In the rows, 128 means zero.
The rows of Z fall into several groups, and each row is roughly a mix of its group's hidden directions.
Z:
[[115 124 102 162 112 169 152 127 177 110]
 [138 110 174 128 121  83  85 121 146 146]
 [ 86 130 108  92  83 124 137  94 151 119]
 [169 151  86  93 124 149 159 140 148 118]
 [122 133 114 144 171 175 159 120 160 155]
 [119 150 124 148 106 134 144 103 146  61]
 [113 158 100 139 148 173 113 167 161 134]
 [151 158 130  99 139 154 133 180 147  96]
 [153 121 138 184 157 154 138 163 142 113]
 [135 161 106 124 153 148 164 181 124 106]
 [131  81 121 149 110 120 159  81  96 124]
 [147 147 156 134 177 122  82 161 118 129]
 [163 146 174 116 142 101 145 162 162 127]
 [137 143 137 128 141 123 185 106 180 115]
 [151 102 189 131 122 103  93 130 127 107]
 [127 131 121 170 125 119 101  81 173 147]
 [156 113 147 147 112  93 100 146 179 110]
 [112  72 111 145 133 125  98  90 134 100]
 [ 95 158  98  89 134 132 168 105 153 128]
 [109 124 167 142 166 146 150 145 177 144]
 [141 101 131 154 115 141 157  77  94 156]
 [ 73 144 139 104  87 115 113 114 137 158]
 [ 86 149 104 129 133 134 114 109 133 190]
 [127 100 163 147 115 114  94 117  85  90]
 [105 136 112 170 144 158  78  99 131 118]
 [ 96 153 102 125 120 138 101 121 142 189]
 [122 156 124 136 158 110 133  77 177 130]
 [149 167 141 107 158 106 143 151 158  88]
 [134 149 122 110 155 127 111 192  99 149]
 [183 139  77 109 116 136 104 110 124 136]
 [126 161 103 138 143 161 170 161 138  93]
 [123 121 152 120 123  93  84  74 131 150]
 [136  72 156 133 114  82 126 107 151 123]
 [140  94 165 155 130 160 115 121  93  91]
 [162 113 148 128 138 120 145 191 120  97]
 [110 132 145 116 108  58  97 126 128 143]
 [129 143 138 121 142 121 102 175 189 140]
 [111 129  85 118  68 147 128 147 109 106]
 [163  84 158 136  97 109 151 152 140 104]
 [145 119 110 118  92 123 180 168 117 102]
 [139 149 138 127 162 166 152 174  97 148]
 [110 140 129 153 179 143 144 150 103 172]
 [121 100 165 120 178 133 139 137 124 175]
 [153  97 152 164 135 139 151 113 145 178]
 [118 161  76 128 156 150 135 143  95 100]
 [ 84 111 101 153 115 130  93  84 111 123]
 [ 86 130  88 122 114  95 153  99 160 117]
 [111 124 155 114 184 122 125 150 166 158]
 [157 119 159 127 104  91  92 132  94 160]
 [108 177  98 120 114 129 117 149  97  86]
 [141  99 122 104  79  96 102  98 110 111]
 [145 142 171 133 165 157 122 177 115 139]
 [ 79 119 124 116 160 125 109  82 101 147]
 [149  93 141  97 128  85 154 140 130 170]
 [151 159 119  96 160 161 124 155 131  85]
 [171 110 156 108 111  99 114 142 103  86]
 [118  79 128 164  88 114 106 129  96 142]
 [164 111 175 139 148 108 123 156 140  87]
 [ 98 136 110 117 103  67 111 109 138 157]
 [170 126  93 145 114 147  96 145 169 107]
 [ 99 126  99 127 127 146 143  66 136 163]
 [107  92 110 179 106 133 105 133 121  89]
 [148 125  84 145 135 180 123 109  92 115]
 [114 136  95 144 113 175 176 130 153 143]
 [149 122 143 150 165 161 159 158 169 141]
 [137 146 110 106 108 132 176 137 105  76]
 [ 83 117 171 158 147 109 105 125 133 162]
 [160  90 142  95 111 112 122 135 136  76]
 [126 107 159 112 111 117 168 128 171  87]
 [165  71 158 121 121 105 146 155 126 138]
 [ 99 103 118 119 116  88 119  68 125 118]
 [140 124 144 149 147 127 136 144 196 161]
 [132  87 141 140  79 119 111  88  99 118]
 [ 87 152 125  96 101 122 152  96 156 157]
 [118  98 150 108 180 136 161 110 111  99]
 [139  84 156 138  89 106 102 130 110  92]
 [153 117 156 151  84 126 131 175 157 117]
 [131 110 142 110  84  85  89 125 102 145]
 [139 121 148 149 122  93 121 122 192  99]
 [138 128 116 139  97 125 104  93  69 103]
 [122 159 101 114 156 177 116 138  87 140]
 [181  91 122 144 105 131 122 136 121  81]
 [128  90 122 131  94 109 126  86  83 149]
 [139 137 135  77 164 154 127 121  86 154]
 [155 162 137 111 117 130 148 172 150  83]
 [142 107 124 147 103 146 159 182 166 124]
 [118 104 140 114 130  99  75  99  86 127]
 [122 173 127  98 161  99  95 119 118 161]
 [104  92 166 144  88  99 114 101 111 135]
 [127 136 150 115 139  78 104 133 177 158]
 [ 96 134 122 114 128 165 155  93  87  97]
 [108  92 107 105 121 137 114  70  99 135]
 [116 181  96 108 159 126 154 116 118  97]
 [145 120 142 108 104  85 111 161  91  95]
 [137 121 133 125 128 123 110 184  86  85]
 [ 91 109 115 132 135 138 136  67 101 155]
 [127 152  54 118 123 145 147 113 124 141]
 [148 174 151 120 158 159 131 172 109 121]
 [ 96 137 141 129 138 112 140 135 171 188]
 [156 164  82 112 146 160 136 153 101 119]
 [149 108 118  91 102  89  95  99 105 112]
 [142 142 147 143 162 150 114 179 153 163]
 [134 147 141 145 133  88 153 147 175 168]
 [117 110 130 146  82 117  98  97 104 170]
 [142  87 121 156  95  99  96  91 114 137]
 [ 89 141 135 162 161 135 142 118 131 182]
 [ 75  99 120 157 112 112 130  82 126 121]
 [ 93 125 141 129 178 106  86 117 113 100]
 [ 89 159 114  89 149 111 113 108 124 169]
 [174 138 141  99 116 127 117 174 140  89]
 [106 163 117 115 164 125 158 159 170 143]
 [109 133  81 139 133 167 158 120  97  94]
 [129 111 142  84 109  97 168  99 123 161]
 [147  88 120  80 131 111 159 137 133  89]
 [135 112 133 145 137 100  65 131  92 151]
 [119  80 128 122 100  99 117  75 132 144]
 [119 113 104 125  75 124 120  97 144  80]
 [ 95 158 101 113 149 166 143  94  99 144]
 [112 154 110 102 134 121  94 143 101 184]
 [118 133 165 149  85 101 131  89 160 115]
 [145 155 127 110 134  83  85 143 134 170]
 [137 134 152 103 164 130 168 157 166 157]
 [100 113 104 122  74  93 139  92 121 133]
 [140 107 164 110 100  80 144 103 146 155]
 [129 109 106 175  87 140 121  84 136 146]
 [101 117 120 103 131 116 102 115  64 152]
 [ 84 117  96 129  94  98 146  87 139 129]
 [151 117 118 139 135 146 128 152 157  60]
 [109 154  91 113 147 138 137 138  84  82]
 [104 152  76 126 132 161 172 133 122 145]
 [122 129 123 157 125  97 123 130 147 199]
 [149 133 147 117 124 111 122 158 152 195]
 [122 153 113 146 150 172 119 175 163 116]
 [ 85 137 136 135 124 101  83 115 125 176]
 [122 112 148 112  84  81  93 103 113 137]
 [123 171 117  70 122 120 105 113 100 142]
 [123  90 145 154 160  96 161 143 160 108]
 [152 112 137  98  84  90 133 108 169 133]
 [160 121 166 150 147 136 132 167 172 147]
 [118 123 152  93 171 134 158 134 133 178]
 [141 114 163 124 162 129 133 181 160 154]
 [118 163  96 128 143 149 164 139 121  76]
 [ 98 100 146 128 144 130 139  62 125 104]
 [138 171 141  81 145 112  90 143 139 153]
 [137 104  97 148 109 157 164  99 103 164]
 [ 77 164 123 100 131 163 128 160 124 147]
 [122 153 146  90 171 120 133 141 167 163]
 [107 151 127 162 153 157 130 150 132 184]
 [141 133 149 122 136 125  86 151 162 183]
 [151 161 152  76 146 114 108 161 112 138]
 [177 119 157 104 113  93 119 165 147 141]
 [111 128 101 112 123 144 133 116  79 184]
 [164 109 154 135 116 141 172 146 121  81]
 [141 114 130 173 123 118 118  86  93  88]
 [155 158 153  94 126 104 120 178 123 156]
 [147  94 127 118  90 108 128  85 153  92]
 [146 100 185 119 120 108 146 144  90 146]
 [112 125 104 154 114 129 132  55 116 126]
 [126 172 112 130 149 159 145 174  99 150]
 [134 159 118  89 127 117 176 142 127 173]
 [133 100 141 144 132 146 165 160 171 167]
 [106 121 112 125 110 133 169  80 116 172]
 [143 113 148 106 114  96 153 104 143  70]
 [114 136 142 123 184 119 180 129 135 156]
 [129 115 171 134 157 147 152 148 155  80]
 [132 159 108 112 182 144 145 172 115 140]
 [153 125 137 128  96 104 170 139 140  75]
 [144 111 137  94  89  81 110  96 114 115]
 [141  96 133 181 115 137 119 106 156 169]
 [ 93 132  82 115 109 140 118 120  74 116]
 [152 108 163 146 147 129 119 167 162 168]
 [ 81 141 106 161 142 146 132 111 171 155]
 [127 145 102 142 141 172 170 170 136 110]]

One row of each group comes first, with its name. Which group is each row after those in?
[ 96 129 123 113 159 150 166 101  84 150] -> (43)
[166 117 168 112 118 117 136 159  92  93] -> (66)
[103 155  98 134 121 112  98  88 131  81] -> (81)
[141 133 132 141 137 155 106 146  59 106] -> (123)
[143 162 125 130 174 144 152 175 135 101] -> (26)

[153  95  84 152 109 154 149 104 142 100] -> (66)
[128 154 133  87 151 128 159 163 172 143] -> (81)
[139 101 178 152  96  86 124 122 148 127] -> (43)
[124 148 139 133 151 109 147 131 134 202] -> (43)
[163  92 130 187 152 113 116 114 117 126] -> (66)
[119 121 108 140 120 182 171 127  95 101] -> (123)
[141 107 176 145 100 102  79 125 143 127] -> (26)
[127 122 144 152 158 163 143 171  81 130] -> (66)
[ 99 120 103 143 107  96  94  95  86 122] -> (123)
[168 119 150 161 134 130 115 167 148  85] -> (66)
[128 114 150 123 142 104 163 108 148  67] -> (66)
[109 140  86 135 115 163 153 123 103 176] -> (123)
[111 168 123  71 155 116 137 102 106 125] -> (81)
[119 127 106 145 110 167 173 118 166 160] -> (26)
[ 96 135 125 139 145  85  95 111 157 170] -> (123)
